[[-0.203  0.173 -0.170  0.081  0.076  0.097]
 [-0.066  0.017  0.040  0.013 -0.001  0.136]
 [-0.116  0.100 -0.114  0.149  0.154  0.119]
 [-0.054 -0.039 -0.079  0.002  0.025 -0.024]
 [-0.091  0.058 -0.074  0.049  0.038  0.122]
 [ 0.189 -0.030 -0.031 -0.254 -0.156 -0.225]
 [ 0.100 -0.152  0.118  0.051 -0.020 -0.051]
 [-0.040  0.173 -0.047  0.108  0.012  0.134]
 [-0.091  0.037 -0.136  0.045  0.156  0.228]
 [ 0.179 -0.271  0.126 -0.091 -0.033 -0.118]
 [-0.099 -0.048  0.000  0.030 -0.118 -0.074]
 [ 0.059  0.066 -0.073 -0.009 -0.174  0.071]
 [-0.071  0.003 -0.148  0.169  0.001  0.208]
 [-0.011 -0.081 -0.023 -0.243 -0.097 -0.199]
 [-0.081  0.036 -0.046  0.054  0.016 -0.019]
 [ 0.024 -0.096  0.012 -0.003 -0.161 -0.101]]
The third smallest entry is -0.243
Which number is the fourth entry, reading row by row?
A: 0.081
Which number is the largest entry in the last row?
A: 0.024
Which number is the bottom-right entry?
A: -0.101
Which number is the largest entry in the first column?
A: 0.189
The 1st entry in reading order -> -0.203
The entry just left of the largest entry is 0.156
The entry just right of the smallest entry: 0.126
Which number is the entry just left of 0.051?
A: 0.118
Which number is the entry directly below the largest entry?
A: -0.118
The entry just left of 0.037: -0.091
Which number is the entry in the top-right corner?
A: 0.097
The 4th entry from the end, reading row by row: 0.012
The entry just left of 0.118 is -0.152
Which number is the entry directly below 0.126?
A: 0.000
The entry just left of -0.101 -> -0.161
Which number is the entry directly above the smallest entry?
A: 0.037
The entry just left of the smallest entry: 0.179
The third entry in reading order is -0.170
The entry just right of -0.009: -0.174
The entry directly below 0.154: 0.025
The entry directly above -0.040 is 0.100
Which number is the top entry of the column that holds the smallest entry?
A: 0.173
Which number is the entry just left of 0.000?
A: -0.048
Which number is the second entry on the main diagonal?
A: 0.017
The entry directly above -0.101: -0.019
Which number is the fifth entry, reading row by row?
A: 0.076
Which number is the fifth entry from the end, reading row by row?
A: -0.096
Which number is the third-last entry, reading row by row?
A: -0.003
The entry directly above the largest entry -> 0.134

A =
-311,-15,-113,-399,318,-25,35,454,374,-83,402,314
540,194,-232,-24,-869,-148,141,-621,630,537,43,193
262,659,-340,224,431,293,101,-156,55,46,-275,151
329,969,-68,818,633,72,-7,835,-351,-58,-370,320
125,-1,150,194,-418,299,-86,535,388,255,78,142
Indices start at 1.
Give the entry directly above the smallest entry.
A: 318
Give the entry just right of the smallest entry.
A: -148
Give the entry at row 1, column 3.
A: -113
Give the entry at row 1, column 1.
A: -311
The entry just right of 101 is -156
Give the entry at row 2, column 2.
A: 194
The entry in row 3 and column 1 -> 262
Give the entry in row 2 and column 1.
A: 540
The entry just right of 141: -621
Give the entry in the bottom-right corner.
A: 142
Give the entry directly below -232.
A: -340
The entry in row 1 and column 2 is -15
Give the entry in row 2 and column 3.
A: -232
The entry in the top-right corner -> 314
The entry directly below 329 is 125
The entry directly above 46 -> 537
Give the entry just left of 320.
A: -370
The entry directly above 537: -83
Give the entry just right of 535.
A: 388
Give the entry just left of 537.
A: 630
Give the entry just left of the smallest entry.
A: -24

B =
113  170  162   76  111  163  217  132  157  118
101  146  175  206   99  171   75  102  149  189
131  173  173  146  129  205   28  123  150  125
112  156  115  180  141   67   33  122  195  163
131  108  164  220  129  113   73  144  134  120
112  143  172  173  106  116  147  146  136   98
246   88  123   62  121  112  207  104  229  131
107  136  189   63  135  112  202  155  109  135
208  129  167  208  168  175   72  132  111  117
 96  162  103  100  170  131  221  171  129  192
103  185  120  177  181  249  148  105   53   88
169  164  174  128   78  153   15  131   73  122
Counting starts at 1.
Which number is the bottom entry of the column that holds the smallest entry? 15
Which number is the entry in the bottom-left corner? 169
The bottom-right entry -> 122
The entry just right of 157 is 118
Which number is the entry directly above 143? 108
The entry just right of 115 -> 180
The bottom entry of the column that holds the largest entry -> 153
Which number is the top-left entry? 113
The entry directly above the smallest entry -> 148
The entry in row 3 and column 1 -> 131
The entry just left of 195: 122
Which number is the entry at row 1, column 2? 170
Which number is the entry directly below 105? 131
The entry in row 2 and column 3 -> 175
The entry in row 1 and column 3 -> 162
Which number is the entry just right of 195? 163
The entry just left of 180: 115
Which number is the top entry of the column that holds the largest entry? 163
The entry in row 2 and column 1: 101
The entry just left of the largest entry -> 181
Which number is the entry directly above the largest entry? 131
The entry directly above 207: 147
Which number is the entry in row 2 and column 2? 146
